128 stands for zero in the data rows.
Each row in the table below has a label, given by one hidden rule.
172 150 99 202 178 141 118 121 215 85 139 121 136 197 139 159 148 166 135 139 145 116 138 125 83 188 139 90 139 117 150 113 90 93 153 37 110 128 124 122 131 121 117 168 138 117 134 83 146 109 ld
142 140 96 96 121 136 125 118 90 124 140 136 126 9 243 92 155 122 120 171 130 117 127 140 117 87 102 70 244 206 139 100 97 117 134 171 211 117 68 127 102 108 151 71 175 143 125 110 145 129 qb
143 147 122 185 131 124 165 106 129 104 153 128 136 126 70 156 90 131 153 153 123 130 110 133 119 121 125 166 102 129 160 120 116 123 127 82 98 169 118 136 142 147 148 82 255 149 119 144 125 116 ld
115 100 155 0 120 118 162 100 70 135 71 132 136 119 5 125 110 84 123 60 88 98 118 142 75 136 119 122 102 77 144 148 97 178 108 172 150 110 182 139 209 108 153 74 206 140 170 133 90 162 qc
227 137 91 125 79 146 106 132 125 162 126 132 140 174 121 143 194 123 128 126 139 125 123 112 157 151 102 122 188 40 94 102 79 137 111 76 195 116 153 143 137 125 140 93 176 129 156 90 115 101 qc
113 125 131 184 65 118 220 181 36 138 123 158 121 204 115 113 152 121 149 76 136 141 145 123 148 190 102 177 132 50 136 121 0 135 125 0 160 172 129 139 104 93 115 76 96 107 139 145 115 116 qc
148 112 161 128 140 99 82 64 27 157 149 161 109 86 57 145 1 110 104 107 117 132 134 138 52 72 129 114 157 168 191 160 211 168 101 233 94 108 95 119 47 115 142 120 129 101 223 65 116 167 qc
204 127 89 220 84 159 139 66 108 162 97 138 164 255 118 199 31 100 125 78 156 110 140 112 112 214 117 128 255 136 159 134 93 98 129 23 183 148 93 124 82 118 112 151 115 109 191 107 128 140 qc
144 118 115 21 54 126 131 191 82 141 127 131 154 172 64 87 129 123 127 132 96 113 150 134 72 99 110 188 86 60 120 105 68 116 128 110 149 150 127 161 145 120 118 104 30 140 151 157 115 114 qc
130 129 114 169 92 140 135 184 87 117 89 129 150 255 119 133 8 111 98 59 142 112 151 117 115 144 98 193 231 130 90 145 77 144 137 53 251 137 141 137 118 98 139 73 95 100 253 150 122 108 qc
177 128 112 116 171 116 73 142 78 218 123 98 143 133 150 147 67 117 123 117 99 140 118 120 121 38 119 102 87 196 104 139 176 144 133 132 129 116 153 113 107 114 131 140 132 120 116 106 101 169 qb
164 93 99 29 204 105 161 73 110 66 107 98 105 147 123 24 197 84 129 163 100 159 127 133 125 106 148 140 40 152 192 150 114 138 132 160 81 100 135 142 102 110 131 101 205 124 63 124 114 135 ld
122 135 130 138 205 158 77 101 166 130 138 116 121 131 200 192 49 152 123 123 147 109 110 101 239 201 145 103 138 193 181 106 163 94 149 156 162 126 111 123 65 145 136 114 147 128 54 124 155 132 qb
109 149 144 27 136 90 229 182 78 148 101 123 125 4 65 168 130 107 125 90 87 125 123 128 104 167 105 139 124 70 32 128 84 158 127 162 35 113 121 154 195 92 121 154 163 123 6 174 168 123 qb
105 107 192 85 130 121 87 110 106 142 117 107 101 112 179 60 158 152 119 190 132 145 78 122 120 50 127 142 151 194 178 149 200 204 156 225 44 109 127 114 75 142 93 127 210 133 149 121 129 151 qb
106 137 122 186 184 162 121 175 77 145 135 143 145 149 127 95 108 141 132 141 111 125 140 101 116 138 98 118 73 43 164 118 41 114 118 123 154 143 167 134 139 127 131 37 121 113 125 155 146 104 qb
155 115 114 159 175 130 83 123 146 149 148 95 135 178 205 155 67 154 107 160 167 116 121 115 86 209 156 87 140 151 93 126 96 130 139 200 167 146 109 131 102 162 108 222 149 106 109 115 123 120 ld
134 138 95 37 128 115 105 122 140 183 131 121 121 128 116 71 138 157 107 70 145 154 119 150 103 88 157 77 64 94 98 123 220 104 139 127 145 104 109 118 161 108 133 128 169 144 66 138 158 147 ld
96 126 191 81 153 138 101 53 202 128 134 118 113 31 188 179 115 155 108 169 156 126 116 134 163 112 134 94 71 142 116 122 175 158 138 255 189 117 91 123 55 126 103 215 155 104 127 117 118 116 qb
98 101 153 68 167 113 43 94 137 154 118 132 99 61 90 127 122 113 97 171 117 158 105 147 132 66 130 188 145 126 194 131 149 146 130 143 125 121 100 125 96 135 119 145 76 139 158 94 139 140 qc
142 133 91 175 148 143 85 111 178 136 129 110 107 213 161 151 71 139 140 167 134 102 89 129 159 115 143 126 127 177 89 111 161 127 110 97 169 155 113 123 134 109 119 138 111 152 149 159 124 129 ld
255 147 82 255 133 171 87 130 210 139 167 114 147 229 206 234 99 147 89 139 177 82 109 111 160 142 91 87 251 142 138 133 166 110 160 0 183 133 97 135 81 128 97 200 40 125 178 102 153 131 qb
76 99 170 10 152 108 55 73 112 133 123 127 122 96 49 83 90 129 99 132 111 138 140 137 88 68 114 105 70 192 136 145 238 192 127 205 167 117 68 106 108 114 112 160 215 125 176 79 121 160 qc
183 133 112 197 73 169 108 76 142 186 107 130 145 137 150 109 141 166 96 199 112 97 125 128 107 118 126 149 162 167 151 137 186 113 127 109 133 121 79 107 119 127 144 143 112 96 129 109 94 152 qb
49 144 81 168 116 137 114 116 208 84 117 142 119 107 63 121 160 139 167 84 123 136 144 139 136 192 104 95 170 21 8 127 53 75 107 59 120 159 171 135 192 138 154 92 136 117 81 202 135 102 qc
205 143 138 142 93 135 125 64 106 151 121 124 145 236 152 195 107 132 140 95 151 122 147 114 161 141 111 151 255 79 123 142 82 94 129 164 162 118 65 121 139 113 124 69 57 132 155 148 119 131 qb
64 116 125 12 51 121 158 181 115 109 135 157 119 108 59 122 153 105 155 151 122 137 135 118 104 122 111 229 60 136 74 137 113 95 132 123 121 151 132 156 150 89 132 99 117 129 172 116 120 146 qc
79 115 132 113 99 143 165 121 60 151 93 183 136 184 47 90 163 90 148 114 145 129 146 136 72 108 105 164 95 81 107 132 146 158 89 169 89 94 134 158 106 96 182 37 88 110 158 174 76 116 qc
91 95 142 45 188 139 131 175 19 98 136 147 118 57 65 60 230 100 124 108 77 151 139 140 113 90 124 105 86 106 170 155 75 163 115 178 59 135 123 134 88 114 130 83 151 146 174 145 106 143 qc
151 131 168 253 213 129 135 150 166 78 141 101 121 51 173 150 79 157 132 124 124 129 95 127 145 189 136 116 162 148 119 100 135 76 123 57 72 136 141 117 82 139 112 160 163 143 90 110 153 115 qb
122 141 107 247 101 142 111 154 149 166 123 128 126 161 129 188 147 140 129 129 124 113 125 105 199 190 115 72 178 200 61 136 158 85 136 0 142 118 149 126 131 148 110 123 143 150 126 140 145 121 qb
139 163 126 238 240 143 112 173 218 103 180 106 111 85 209 187 200 189 143 128 158 116 128 129 160 178 144 53 185 149 115 111 101 82 157 96 122 131 150 114 212 141 113 184 149 133 2 175 156 101 qb
133 150 157 94 167 137 80 147 133 80 128 120 129 81 181 166 120 207 153 126 148 153 113 110 108 199 122 88 117 114 96 108 131 120 140 7 173 141 136 129 176 126 128 172 102 112 76 104 142 115 qb
24 112 130 7 165 98 173 146 124 59 155 134 120 49 95 95 174 119 146 135 99 136 114 124 133 104 131 158 73 103 119 140 75 97 108 39 98 130 172 152 78 111 153 87 98 116 59 139 120 113 ld
83 119 122 51 81 128 143 52 103 90 140 118 105 58 82 94 109 81 117 99 102 144 148 147 141 99 109 148 42 93 92 125 67 127 126 127 41 116 162 140 85 140 135 38 169 133 196 161 143 135 qc
150 151 120 185 104 136 127 83 160 138 103 122 147 255 123 117 32 167 117 89 158 130 108 112 103 145 123 87 143 116 220 120 0 113 128 32 159 140 88 122 154 133 131 186 78 98 104 124 115 114 qb
255 135 26 194 95 161 158 157 145 190 114 136 172 254 166 209 132 138 101 87 169 135 118 108 88 192 95 116 212 99 114 130 54 117 129 53 168 177 140 139 129 103 141 79 14 128 116 177 129 117 qb
165 99 109 193 105 140 173 100 89 142 113 145 133 201 52 123 124 129 106 110 124 97 152 111 95 124 115 154 164 160 131 124 176 169 113 164 206 123 92 133 63 116 134 148 32 102 144 106 140 143 qc
89 102 157 63 211 100 145 131 128 111 131 147 105 102 84 81 163 120 151 129 128 147 133 161 155 86 113 114 6 161 130 151 93 135 124 138 95 137 152 136 96 122 130 116 192 145 108 168 120 134 qc
129 108 123 137 111 99 80 149 77 151 121 105 124 121 179 128 128 109 126 104 112 128 142 122 49 122 97 129 95 96 111 111 189 123 110 220 100 142 83 113 90 139 124 161 179 149 166 154 133 146 qb
178 155 137 181 179 149 136 162 176 143 127 114 144 202 152 203 93 166 162 129 131 106 112 109 130 138 160 130 117 100 86 105 171 116 142 164 146 148 137 127 92 147 150 165 117 166 142 134 133 125 ld
255 149 85 203 141 154 184 247 195 104 145 136 170 211 105 176 124 136 145 121 160 114 118 103 183 187 121 97 247 64 112 119 41 123 125 68 144 164 154 142 94 128 145 130 107 123 40 137 126 86 ld
197 154 90 93 51 137 255 217 145 147 93 171 146 191 73 125 126 95 125 106 138 124 179 100 72 191 127 136 189 68 88 125 56 66 100 0 143 182 152 150 195 108 163 96 1 94 151 204 118 83 qc
38 153 130 0 196 104 127 63 154 120 121 104 128 34 173 134 133 160 113 129 159 114 126 123 175 110 142 134 102 139 163 151 199 106 139 205 131 132 165 120 96 140 106 142 191 153 89 110 144 106 ld
104 139 147 126 160 82 188 177 200 45 154 109 127 72 158 153 137 168 153 164 158 127 102 119 188 74 149 155 117 114 86 109 102 78 116 41 133 144 145 121 210 139 116 111 255 155 115 122 152 113 ld
24 151 163 111 113 110 101 143 227 99 142 98 98 0 155 142 197 124 152 182 107 156 114 128 177 67 131 78 126 93 99 139 205 146 135 42 64 113 178 123 97 139 110 193 152 180 83 99 156 100 qb
129 127 135 36 132 106 116 102 30 99 109 142 119 223 106 114 184 105 121 148 119 122 138 119 127 91 131 95 57 110 101 125 25 120 129 187 101 146 137 129 126 124 146 79 57 134 176 110 100 133 qc
0 133 163 34 199 103 107 230 200 125 150 134 88 51 38 59 252 90 150 149 94 156 108 156 174 72 148 186 30 144 117 116 211 160 107 172 20 119 166 136 236 146 129 99 233 157 58 164 130 136 ld
0 96 114 87 178 83 124 123 132 66 124 152 94 26 54 31 254 43 133 108 98 176 137 156 143 69 130 187 33 159 136 137 213 170 132 245 51 96 159 126 162 145 113 76 195 129 130 111 119 151 ld
255 108 174 149 123 166 159 76 93 186 104 123 140 84 164 152 95 151 134 154 118 121 137 123 206 136 126 116 249 181 170 125 112 168 126 206 121 137 113 112 63 117 111 122 143 124 167 97 134 135 qc
98 128 115 64 153 123 150 150 44 101 111 149 117 73 27 79 111 79 113 78 125 138 167 126 76 46 152 191 85 93 6 140 0 139 107 174 130 115 136 155 116 116 150 66 119 127 143 184 143 155 ld
48 98 219 164 215 116 63 106 168 154 142 95 119 40 220 121 140 174 107 173 104 134 110 142 204 22 163 138 126 180 155 140 221 168 144 246 120 99 95 99 112 152 99 193 206 133 139 77 157 168 ld
112 103 150 180 146 129 72 42 142 200 137 114 135 59 140 141 58 193 103 161 126 89 98 132 118 87 140 78 255 181 167 134 247 144 140 170 168 121 88 94 12 124 96 183 108 127 105 119 115 151 ld
41 116 93 94 176 106 165 95 100 143 134 110 128 68 69 88 240 144 126 108 115 120 133 129 130 108 116 171 121 99 121 128 84 130 117 110 100 110 170 138 97 117 153 126 178 126 130 136 113 139 qc
171 164 100 107 137 118 146 112 61 175 126 154 155 240 55 151 69 128 118 80 109 120 139 114 125 97 106 164 147 113 150 132 60 140 124 109 75 109 87 130 74 81 158 131 0 109 191 168 115 130 qc
Here are more rows. What is the label of each one?
133 97 189 115 101 131 106 105 124 142 125 107 114 102 154 116 94 143 126 161 146 133 121 137 115 79 154 89 161 152 158 120 222 169 152 133 160 133 106 107 75 154 81 210 67 125 98 93 132 170 >> ld
239 152 101 235 101 138 135 144 181 190 114 167 143 255 163 142 83 151 143 104 140 101 117 114 124 186 112 126 189 78 65 111 90 97 150 67 204 120 116 133 56 115 122 196 9 99 255 123 129 118 >> qc
113 148 81 208 106 158 165 127 104 162 116 137 141 178 97 147 57 103 123 76 128 109 183 105 138 134 100 155 97 81 158 131 88 111 132 69 189 162 137 149 160 121 162 158 129 116 248 144 127 112 >> qc
75 132 173 84 184 116 103 156 174 119 150 143 106 55 160 147 212 162 133 159 125 154 91 130 187 126 168 92 115 133 176 96 218 92 126 104 114 126 164 122 224 152 103 120 239 169 68 126 144 148 >> ld
138 118 112 253 97 127 154 165 172 123 130 124 139 51 227 174 38 150 127 71 151 135 125 120 120 187 119 105 109 104 159 99 190 113 149 95 146 146 111 115 106 134 151 142 24 115 130 117 130 115 >> qb
77 128 187 191 220 151 85 172 150 147 154 91 109 63 156 213 151 160 119 154 163 149 83 131 121 129 163 98 63 217 66 117 169 132 131 93 182 112 155 124 101 168 100 211 200 136 81 81 149 139 >> ld
114 118 193 169 194 138 124 107 255 129 147 88 122 0 178 135 146 176 142 176 177 111 91 140 184 146 166 1 58 192 78 141 196 134 148 144 158 114 124 87 125 167 89 151 164 120 123 100 171 125 >> ld
79 101 231 52 207 117 128 106 152 179 145 130 117 112 110 28 92 106 101 224 117 150 119 145 92 75 153 199 68 113 126 150 253 173 130 224 119 81 138 104 140 118 113 88 135 149 128 99 144 129 >> ld
255 144 25 254 2 201 170 96 24 173 84 153 143 255 187 211 0 123 106 43 170 79 167 94 88 181 68 192 255 120 159 129 1 81 134 85 242 209 147 140 166 79 164 164 0 60 160 141 93 106 >> qb
100 124 108 122 76 109 147 255 216 83 121 116 114 112 72 106 181 122 148 93 106 131 131 130 46 142 134 165 69 118 89 141 75 73 128 123 83 139 171 144 135 137 134 108 202 165 58 152 154 102 >> ld
83 131 123 29 139 114 202 113 122 133 95 159 100 57 78 72 255 97 148 90 100 141 144 127 86 134 103 230 0 98 45 143 85 119 113 223 61 115 135 145 208 123 157 57 131 139 127 138 125 116 >> qc
88 124 147 69 193 132 132 195 193 79 144 131 82 0 127 113 242 165 109 126 130 140 115 144 214 133 148 131 56 143 154 116 142 129 124 58 28 114 171 124 145 177 124 146 219 165 14 116 160 125 >> ld
35 124 69 121 146 105 165 183 113 131 139 135 115 0 86 112 158 148 156 95 114 152 105 131 191 89 166 114 47 93 100 133 170 95 125 183 143 106 129 122 131 156 103 43 184 145 49 121 128 118 >> ld
83 112 86 33 86 119 120 178 42 110 119 139 124 158 85 96 207 106 111 59 110 124 123 122 110 116 101 150 143 111 126 122 57 113 110 158 78 131 124 123 136 89 138 153 63 135 187 133 112 111 >> qc
49 114 161 19 200 134 112 47 146 167 158 96 119 91 255 94 0 125 124 173 189 109 91 150 106 105 122 37 255 255 128 103 172 182 173 62 125 107 51 91 129 187 125 224 152 165 107 83 138 154 >> qb
145 113 127 6 114 127 145 63 96 136 125 130 136 118 147 116 98 137 118 108 113 126 131 164 111 86 135 204 111 170 195 144 155 98 117 175 112 88 127 125 103 113 114 189 207 125 204 86 122 146 >> qc
148 201 32 255 36 118 155 191 254 89 161 130 120 183 172 149 179 170 134 178 171 93 146 120 211 210 136 35 79 154 74 110 73 90 129 0 188 179 163 126 69 118 162 167 167 142 25 148 139 113 >> qb
0 108 201 73 175 96 132 150 149 75 153 146 103 32 70 33 207 131 155 168 127 130 144 151 144 64 137 147 53 167 65 134 150 132 117 185 16 104 195 152 206 159 119 78 188 163 73 117 145 135 >> ld
255 142 68 240 62 156 137 153 213 164 130 130 174 183 180 221 0 104 130 76 138 96 131 109 147 217 93 152 197 142 110 106 27 127 147 101 199 130 115 111 104 121 160 148 0 89 137 138 102 102 >> qb
38 153 194 103 205 95 70 151 186 82 124 110 114 100 162 102 204 135 145 205 101 149 122 145 184 110 132 110 76 131 49 122 176 128 138 122 82 123 166 123 209 147 95 163 150 142 24 124 136 120 >> qb
255 155 81 253 113 141 110 113 245 144 119 127 147 216 194 193 0 165 131 162 190 84 109 89 163 249 105 111 255 144 102 108 144 79 146 0 217 158 143 145 68 153 109 219 72 104 170 128 140 111 >> qb
143 127 156 74 146 130 148 196 205 62 154 109 144 145 108 95 125 109 138 178 124 148 137 128 173 122 147 92 117 163 72 113 144 83 119 101 114 124 126 112 125 156 117 202 176 150 55 153 148 112 >> ld
204 104 90 122 48 169 113 76 65 160 100 124 133 228 124 123 19 139 126 79 128 101 142 127 68 118 132 122 169 173 202 147 113 140 114 210 200 113 87 128 106 87 144 87 0 109 255 105 138 143 >> qc
219 158 117 235 178 146 134 170 158 123 157 98 118 130 128 173 130 151 122 194 152 117 105 132 213 172 141 96 155 123 129 108 167 121 136 0 100 136 118 128 201 131 122 201 112 134 143 103 152 115 >> ld
155 108 37 95 75 134 128 93 111 148 99 171 156 198 57 94 86 37 141 73 75 129 181 118 5 156 72 227 156 54 136 155 31 112 112 179 168 149 168 140 124 86 189 98 23 108 220 148 105 159 >> qc
161 165 56 138 129 170 217 125 92 167 137 130 152 218 226 180 0 106 142 114 133 97 121 121 129 173 113 51 235 96 52 119 52 133 151 0 195 132 104 131 138 162 139 214 143 113 144 130 143 84 >> qb
64 69 203 0 123 120 63 49 69 195 117 131 121 0 125 49 152 54 109 133 72 152 137 158 40 0 115 108 60 204 255 150 246 225 103 255 107 90 120 103 66 116 91 97 250 99 229 87 106 163 >> qc
Which column or columns does the hidden rule look at? Columns are counted from 0, in order:
14 26 46
